[[125 133 137 122 141 136 129 128 119 126 130 142 126 133 125 120]
 [117 125 128 134 148 133 122 129 128 125 123 130 130 131 124 126]
 [133 126 127 130 154 126 125 126 139 118 125 118 125 126 129 129]
 [131 128 125 132 151 123 126 121 135 128 134 134 132 136 126 124]
 [140 125 126 130 122 125 138 130 120 134 133 132 131 125 130 119]
 [135 134 129 123 148 124 125 124 141 134 127 129 115 120 129 123]]
->
[[135 134 129 123 148 124 125 124 141 134 127 129 115 120 129 123]
 [140 125 126 130 122 125 138 130 120 134 133 132 131 125 130 119]
 [131 128 125 132 151 123 126 121 135 128 134 134 132 136 126 124]
 [133 126 127 130 154 126 125 126 139 118 125 118 125 126 129 129]
 [117 125 128 134 148 133 122 129 128 125 123 130 130 131 124 126]
 [125 133 137 122 141 136 129 128 119 126 130 142 126 133 125 120]]

[[136 135 119 127 150]
 [133 133 119 142 114]
 [133 134 118 141 115]
 [129 130 119 142 115]
 [134 133 119 129 146]
 [130 131 119 143 113]]
->
[[130 131 119 143 113]
 [134 133 119 129 146]
 [129 130 119 142 115]
 [133 134 118 141 115]
 [133 133 119 142 114]
 [136 135 119 127 150]]

[[125 137 153]
 [132 105  99]
 [123 145 150]
 [126 132 145]]
->
[[126 132 145]
 [123 145 150]
 [132 105  99]
 [125 137 153]]

[[135 132 129 144 135 128 149]
 [118 143 120 127 117 142 128]
 [110 148 112 124 108 154 122]
 [130 120 127 124 126 121 119]
 [116 144 115 126 113 150 126]
 [135 135 122 145 128 132 147]
 [111 144 120 122 114 147 122]]
->
[[111 144 120 122 114 147 122]
 [135 135 122 145 128 132 147]
 [116 144 115 126 113 150 126]
 [130 120 127 124 126 121 119]
 [110 148 112 124 108 154 122]
 [118 143 120 127 117 142 128]
 [135 132 129 144 135 128 149]]

[[134 110 131 136 122 143 136 135 124 144 131 110 130 138 145]
 [141 144 148 145 150 140 122 147 119 146 143 148 147 148 139]
 [121 131 117 143 118 146 139 117 130 144 144 121 117 125 145]
 [147 128 146 116 147 111 111 147 114 111 114 137 147 136 108]
 [114 146 123 141 124 125 116 119 117 125 143 148 120 115 119]]
->
[[114 146 123 141 124 125 116 119 117 125 143 148 120 115 119]
 [147 128 146 116 147 111 111 147 114 111 114 137 147 136 108]
 [121 131 117 143 118 146 139 117 130 144 144 121 117 125 145]
 [141 144 148 145 150 140 122 147 119 146 143 148 147 148 139]
 [134 110 131 136 122 143 136 135 124 144 131 110 130 138 145]]

[[151 121 149 131 138 133 126 117 131 121 122 139]
 [153 118 152 108 149 105 141 143 108 144 130 155]
 [141 152 140 149 141 150 121 110 149 113 130 138]]
->
[[141 152 140 149 141 150 121 110 149 113 130 138]
 [153 118 152 108 149 105 141 143 108 144 130 155]
 [151 121 149 131 138 133 126 117 131 121 122 139]]

[[123 138 136 129 123 122 121]
 [136 131 145 116 138 117 130]
 [137 139 155 120 152 106 131]
 [128 132 130 133 136 124 129]]
->
[[128 132 130 133 136 124 129]
 [137 139 155 120 152 106 131]
 [136 131 145 116 138 117 130]
 [123 138 136 129 123 122 121]]

[[143 150 141 153 138 147 102 110 102 153 103 155 116]
 [114 105 107 108 121 111 127 115 155 101 156 103 144]
 [142 137 132 144 118 139 109 131 123 137 120 131 115]]
->
[[142 137 132 144 118 139 109 131 123 137 120 131 115]
 [114 105 107 108 121 111 127 115 155 101 156 103 144]
 [143 150 141 153 138 147 102 110 102 153 103 155 116]]
---
[[157 138 141]
 [128 120 140]]
->
[[138 141]
 [120 140]]

[[128 131 111 127 144]
 [107 122 131 126 145]]
->
[[131 111]
 [122 131]]

[[138 116 122 116 149]
 [137 119 105 108 139]
 [132 120 135 127 143]]
->
[[116 122]
 [119 105]]

[[128 139 133 135]
 [107 146 143 105]]
->
[[139 133]
 [146 143]]

[[130 130 124 139 120]
 [131 147 104 140 102]]
->
[[130 124]
 [147 104]]

[[121 109 106 152 106]
 [131 149 145 107 140]
 [123 146 143 134 129]]
->
[[109 106]
 [149 145]]
